One turn moves each row of this set onto another row. After a few examples, where does it send each row asked below?
Vuf: [  1 -25 -14  -8  21  15 -24 -16  -6 -40 -26  14  -7   8  -2  19  -6 -11
  13 -11 -26  14   2  -9  -6  26]
rif: [ 20 -28 -52  22  28  -8 -11 -19  10   6  -6 -17  -2 -15   2  15 -13  -8
  -5 -21  -3 -31  -5  -4  -4  13]
Peko: [-11 -23 -22  12  32 -19   4  -5  -3 -38   0 -20  16   0  10  -4 -15  17
  -1 -32 -11 -20   3  -5   0  22]
teme: [ -2   9 -33   7  -7  -4  17  10  21  26   5   8   5   1 -18   0 -12   1
 -15  -3  15  19 -13  24   0   7]
ves: [  9 -10  12   3   0 -15 -21  10   2  -1  -5  19 -17   5  -9   8 -16 -12
 -12 -25  -8 -12 -36  12  17  25]
rinu: [ 10  12 -15   9 -19   8   5  -3  19  19  16   6   5  16 -25  19  -5   9
 -14 -14  15  -9 -27  25  -6  16]
moge: [ 19 -25 -17  -9   7  -9 -28 -22  12 -41  -3 -13  -9   7  -5  19  -2  -5
  22 -22 -32  29 -14 -14 -11  15]
Numet: [ -8   7 -18   6 -18   0 -10  16  11  18   2  22   2  11 -15   1  -9 -12
  -6 -14  31  -7 -28  17   3  20]
lag: [  2  -2 -27   7  26  -2 -41   2   5 -19  12   3  -6   2  -2  -9 -27 -27
  -4   3  -8  15 -29 -10 -25   5]
liv: [  3 -15 -17 -14 -16  -7  10   0   1  -2 -21 -25  -9   1 -28  30  -6  -3
  -1 -38 -19  20  -2  21  17  27]
fozo: [-11 -25 -46  26  10  -3  -5   5  39  -2   3 -21  28  -9 -20   2 -14 -18
  -5 -20  15 -16 -10   4  -8  38]
Sepof: [  4  -6   6   5   8 -34 -13   9  24  -2   7   3 -15  -2  -5   0  -8   5
 -15 -23 -12  20 -40   2  12   5]
ril: [-13  -8 -46  -7   4  31 -13 -10   2 -21 -17  17  12  10  -6  13   1 -11
  18   0  13  17  12  -6 -16  16]
rotu: [ -3 -16  -9 -11 -29  20  15   6  -4  -7   1  -4  15  -1 -20  14 -10  -4
  -6 -47  -7  13   6  17  14  26]
tamo: [ 18   2   0   0  -7 -39  -5   8  12 -10  13   1  -9  11 -15  -2  -7  -2
   0 -20 -22   8 -49  10   2  18]
bina: [  2 -18  -7  -8 -14  16  10 -17  10 -18  -8  -3   0   9 -23  34   3  24
   2 -32 -24  10  -4  16   7  31]
novib: [ -1 -30 -30  19  17  -8  10  -2  12  -6  -1 -19   9  -8   4   9 -27  15
  -7 -47   0 -30   1  11  -7  21]
Dup: [ -3   2   7   2  17 -25 -25  -1  -2  -8  -1 -13 -27  10 -16  16 -12   4
 -16 -16 -17   2 -35  21  10  23]
mino: [ -1  -5 -36   3  -8  31  -7 -23  21 -15   2   1  23  19 -23  26   5   2
   7  -1  13  19   8  -4 -23  12]
mef: [ -3  -3   4   2  14 -27 -26  16  -7 -20   9   2 -10   5  -4 -13 -29  -9
 -14 -23 -18  13 -38  -2  -2   7]
fipod: [  3  22 -32   1 -14 -11  11  10   0  27   0 -10   4  17 -25   8  -9 -14
 -14 -11  19   3 -13  17  -4   3]
dibo: [  1  -1 -34   1 -18  24  16  16   0  16  11   3  12   1 -15   6 -21  -2
  -9 -22  18   5  -8  22 -11   6]
Bur: [  4   7 -41   4  10 -13 -47   2  11 -19  12  -4  22  18 -12   1 -20 -18
  -4  14 -18  14 -22  -5 -20  -1]
Namub: [  3   6 -43  -7  10  28   3 -26  14   0  -2  -6  16   7  -9  19   2 -20
   6  -4  -5  21  30   0 -10  18]
gat: [  2 -10 -44  -8 -14  48   0  -4   6  -5   4  -9  21  -1 -17  18 -10 -23
   7 -20   4  17  16   9 -12  20]
kad: [ -2 -14  -9 -14 -19   9   3  11   5  -2  -3 -21   5   6 -14  28 -11   7
  12 -45 -17   4   0  36   8   7]
Tem: [ -1 -36 -39  22  10 -15 -18 -25  34  -3  10 -20   5 -12  -8   8   1 -23
  20 -31  10 -15  -8   7  -4  34]
duvag: [-19 -20 -39  21  23 -17 -12   2  21 -33   6 -23  36  -1 -15 -12  -2 -18
  -2  -8   4  -7  -9 -12  -6  36]
Rav: [ -7 -36 -34  21   2 -25 -14  -9  22 -12  -8 -19  26 -11 -30   4   7 -23
  -9 -20   2  -6 -12 -17  16  32]
dad: [  8 -13 -17 -10  11 -12 -41 -11  -4 -40  -2 -14   9  14  -3  17 -21  -5
   5 -17 -48  17  -5  -4  -2   8]
Kone: [ -1 -15  -6  -4  20  -5 -42  -6  -2 -41   3 -11  -2   1  -7   3 -15 -31
   3 -19 -31  23 -17 -17  -4  22]
Bibi: [ 21  11 -32   6  10 -13 -24  -8  12 -12  17  -1   9  23  -3  -5  -5 -15
   9   5   6  14 -22 -15 -35  -9]
Pegib: [  3  16 -39   7  32  -4 -17  -5  21  -2  11   6   0   7  -3  -7  -1 -20
  -2  17  -6  18 -22 -12 -25  -2]
vudi: [ -3 -16  -8 -14  -9  14  -5  -6  -3 -14 -16   7 -14   2  -3  26  -6  -1
  10 -42 -14  -2  -3  17  20  41]
Rugi: [  2 -15  -1  -5 -15  -1   6 -12  14   1  -5 -12   0  -3 -10  26  -7   3
  -8 -46 -11  23  14  14  26  24]
Kita: [ -4 -18 -41  14  29 -21  15 -19  -1  -7   7  -4  -1  -1  11  -2  -7  14
  13 -25   2 -24   0  10 -17   9]
diso: [ -4  -2 -26  14  13   4 -31   4   8  -9  -5  28   9  16 -14  -5 -13 -20
  -3  16  21   7 -22 -11 -20   1]
Suv: [-12 -13 -14  -2  27  -2 -37 -20  -1 -39 -15 -17 -10  12 -13  24  -2  -2
   6  -3 -17  29  -3 -11  -7  18]
keza: [-10  -5 -38 -13  -7  28  -5  -4   7 -12  -2 -23  29  17 -17  22   0 -13
  20 -16  -6  15  21  17 -17   0]
nobi: [  4 -27 -38  30  22 -17 -17   4  26  -9  12 -24   3 -14   4  -2 -24  -1
  -5 -25   8 -24 -24   9  -3  29]
pip: [ 13  -3 -12   4   0 -32 -36  11   8  -9   9  -7  -2   8  -9   8 -33   2
 -14 -14 -28   4 -38  17   4   4]
Pud: [ -5  12 -23  16  20  -8 -43  -7   8  -4   6  -7  -5  21 -16   8  -6 -14
 -13  16  16  10 -25   0 -18   3]
Raz: [-12 -17 -38  14  22 -34  19  -3 -10 -14 -13  -4  22   3  -8  -6  -1  11
 -15 -15  -7 -15  -3 -15   1   6]
darum: [-31 -24 -25  12   4 -39  14  -8  11 -24   3  -6  28   3 -21 -13  12  -4
  11 -25   7   0  -5  -3   3  25]
guv: [-23 -19 -30  10  19  -7  15  -6   7 -31  -5 -20  41   5 -14  -3  -6  -2
  -3 -27  -5 -13  15  -9 -10  29]
pafal: [  9 -10  -1  -5  23  -2 -28 -25  14 -28   0  -8  -5   3   6  17   6 -19
   7 -24 -33  24   2 -20   2  15]
nepu: [  5  -5 -48  -4  -3  17  -7 -18   3  -4 -15 -22   8  14 -16  26  -5 -17
   8 -12  11  23  25  -6 -17   1]
Gutad: [ -7   4 -33   3 -18  10  -2  21  20  20  10 -13  17  11 -23  12 -11  -9
   5 -13  11   4 -13  37 -13  -3]

nobi goes to fozo
keza goes to dad
Now find these:
diso goes to ril
Tem goes to Rav
dibo goes to lag
moge goes to liv
Pud goes to mino
Pegib goes to Namub

One turn moves each row of this set onto another row. After a few examples, where does it send each row asked below?
Kufir: [  6 -30   5 -17 -29   6   7   1   7  -9   9 -23 -13]
Gaso: [  4   1   6 -21   8 -16   3  16 -21  16  24   8 -22]
tona: [  3   3  -1  11  12   5  24 -29   9  -3 -21  -7   4]
Roka: [  9 -22 -10 -16 -27   7   5 -13   1   9 -10 -23 -24]
ber: [  9 -26  -5 -10 -19   7  22   1   1  -8   6 -22 -25]
zoneg: [-16  21  14 -17   8   0  -2 -14  28   2  -2   6  13]
Gol: [ 16 -21  16  -9  -6 -10 -22  29   8  -4  -1   2  -3]
Fopeg: [ 12 -24  -8  10   6  -1  -4  26 -22  -2   9  -7   1]
beki: [  1  -1   0 -25   3 -13  -1   0 -13  36   6  -1 -30]
zat: [ 14 -27  -3 -10 -32   7  13  -4  -3 -16  -2 -15 -15]
seb: [ -3   0  23 -16   4 -16   3   6 -20  22  19  14 -17]
tun: [ 10  14   3  -3 -20 -16 -18   6  -7  10 -17  -2  23]
Liga: [ 18 -24   0 -19 -30   9  21   3  -6  -1  -5 -22 -10]
zom: [ -6   9  13 -20  21 -15  -1  -6  33   7 -12   2   2]
Bufet: [  9  -2  10 -29   1 -11  11  19 -19  26  14   2 -16]
guvi: [ 11 -24  21  13  -7  -7   1  10 -18  -8 -12  14  -4]
vidug: [ -9  15  -5   8 -19  -5   4 -28  17 -13 -10  -9   4]
vamu: [ -7   6  -1   3   1  21  22 -32  10 -11  -1  -7   5]
fav: [ -2   9   9 -18  14 -23   3  17 -11  25  16   6 -17]
dison: [ -2  -6 -20 -14  29   4  14  -1  17   3  14 -24  -7]
ler: [-10   2 -17  -6   1   2  18 -19   9  -9  24 -16 -24]
losat: [  2   8  -5   3  12  17  26 -19   4 -10 -15  -7  20]
dep: [  3   1   1   8   4  15  10 -31  -4 -25 -14 -11   0]
rataf: [-14   9 -11 -19  21  12   8  -6  16   4  29 -12  -2]
Modak: [  6  11  -6  -6 -19 -10 -18  -8  -6  30 -25 -10   7]
bive: [ -6  14  18 -24  22  -5   9  -4  20  -1  -7  12  10]
datub: [ 19 -21  -7  12   4   4 -10  25 -19   1   9 -11   1]
Palu: [  8  11   1   7 -22 -11  -7   0  -1   7 -27 -11  24]
galo: [ -3  -5 -12 -26  24  14  19   4  19  -8  15 -18   3]
Mavab: [-17  30  -2 -14  10 -23  -8  -7  16   8  15   0  -4]
bever: [ -3   1 -11 -20  30   6  -1  -2   1 -11  25 -19 -14]
lanut: [ 14  11   7  -9 -20  -9  -5   7 -11  20 -21  -7  23]
Zugur: [ 17 -20  21  15  -6  -2  -1   8 -17  -4 -11  15  -8]
zoli: [  8 -23  13  -9  -4 -15 -21  32   3  -6  -1   2   2]
fepu: [  7   7  -1   9 -21  -6 -13   0 -15  13 -11 -16  29]
kelip: [ -7  20  19 -19  17 -12 -19  -9  17  -7  -9   4   7]

fav goes to Palu
dep goes to bever
Gol goes to Zugur
Now find these:
guvi goes to Fopeg
bive goes to losat
Gaso goes to tun
vamu goes to rataf
Mavab goes to vidug
Roka goes to beki
Kufir goes to seb
zom goes to tona
Liga goes to Bufet

One turn moves each row of this set onto another row. After a few examples, where does it send each row asked below?
Y: [ 22 -23  36   5   0   3 -12 -15  -5   0 -18   3 -19   3   6  12  37   8
 -23   6 -25   7 -16   7  17  17 -23  -5   2  -7  18 -35   2]
X: [ 31 -38 -25 -12  14 -20 -47   5 -33  31  13 -13   6   3 -13  -2  24  -6
 -28 -40 -20  16 -33 -36  13   1  11 -24   0 -10  27 -17  -6]
J: [ 12 -30  31   7  -4  -5 -10 -16 -19   8 -24 -11 -12  11   6   7  30   7
 -16  -1 -36   4 -22   3  20  20 -12  -6   7 -18  26 -37   4]
A: [  4   5 -25   8  19 -24 -40  16 -27  23   3   6 -25 -19 -13 -18   4   2
 -43 -36   4   4 -16 -22   6   7 -10 -45  -5  12   1  25  23]
S: [ 32 -18  34 -15  -7 -11 -12 -20  -6  -5 -12  12 -17  -2  18   6  32   6
 -26   1 -20  10  -8   7  15  23 -22 -18  14  -6  26 -42  13]
H: [ 34 -37 -25 -17  11 -25 -47   4 -33  30  15 -11   6   0  -9  -3  23  -6
 -30 -41 -19  17 -32 -36  12   3  11 -27   3 -10  31 -19  -2]
F: [ 34 -36 -26 -16  13 -23 -48   4 -33  30  13 -13   6   3 -12  -3  22  -7
 -28 -41 -19  17 -31 -35  13   0  10 -24   3  -9  29 -19  -4]
Z: [ 27 -22  28 -17 -11 -19 -14 -22 -20   1 -19  -4  -9   7  19   1  23   3
 -18  -7 -30   7 -10   5  18  23 -14 -18  22 -16  33 -45  17]
U: [ 25 -22  27  -7  -4  -9 -18 -18 -19   4 -27 -14 -10  14   7   4  23   4
 -13  -5 -32   3  -8   8  22  12 -18  -5  19 -17  25 -40  10]
T: [  2   3 -24   7  17 -25 -38  15 -26  23   6   8 -25 -21 -10 -18   4   3
 -45 -35   5   4 -18 -24   5  10  -8 -48  -6  12   3  25  24]
R: [  5   6 -25   5  18 -25 -39  15 -27  22   5   7 -24 -20 -10 -18   3   2
 -45 -35   5   5 -15 -23   5   7 -10 -48  -4  12   2  24  24]
Q: [  2   3 -24   9  19 -23 -38  16 -26  23   3   6 -24 -20 -13 -18   5   2
 -45 -35   4   4 -18 -23   6   9  -9 -46  -8  11   1  26  21]
W: [ -9   8 -15  -2   9 -20 -23   8 -32   8 -14  18 -21  -8   8  -5   6  -2
 -29 -31  16  24  -3 -19   0  -4 -20 -13   2  16 -13  25  30]
D: [-19   1 -12  10  10 -15 -17  11 -32  11 -13  19 -22  -8   6  -2  12   1
 -30 -27  13  23 -13 -23  -2   2 -16 -11  -7  14 -14  28  25]
M: [ -9   6 -13  -8   4 -27 -18   5 -34   7  -8  26 -20 -14  16  -8   8  -2
 -34 -32  17  27  -5 -22  -4   6 -15 -23   3  16  -8  22  35]
N: [-20  -1 -10   3   3 -23 -13   9 -33  10  -7  28 -23 -15  14  -5  14   1
 -35 -28  14  27 -15 -26  -5  11 -12 -22  -7  14  -7  24  30]
G: [ 14 -30  32  -3 -13 -15  -6 -19 -20   6 -16  -1 -11   4  16   3  31   7
 -20  -2 -33   8 -24   0  16  31  -7 -19  10 -17  33 -42  11]
E: [ 31 -39 -25 -13  12 -22 -44   5 -32  32  15 -10   6   0 -10  -3  25  -5
 -29 -40 -20  17 -35 -37  12   5  13 -27   0 -10  30 -18  -5]
L: [ 35 -16  32  -9   0  -3 -19 -17  -5  -4 -20   3 -17   5   9   8  30   5
 -22   2 -21   7  -4  11  19  12 -28  -7  12  -5  20 -38   8]
C: [ 21 -25  38  -1  -7  -5  -7 -17  -6  -1 -11  13 -19  -4  15   9  39   9
 -28   5 -24  10 -19   4  14  28 -19 -16   2  -8  26 -39   7]

W goes to M
R goes to T
Now find these:
H goes to E
C goes to Y
Z goes to G

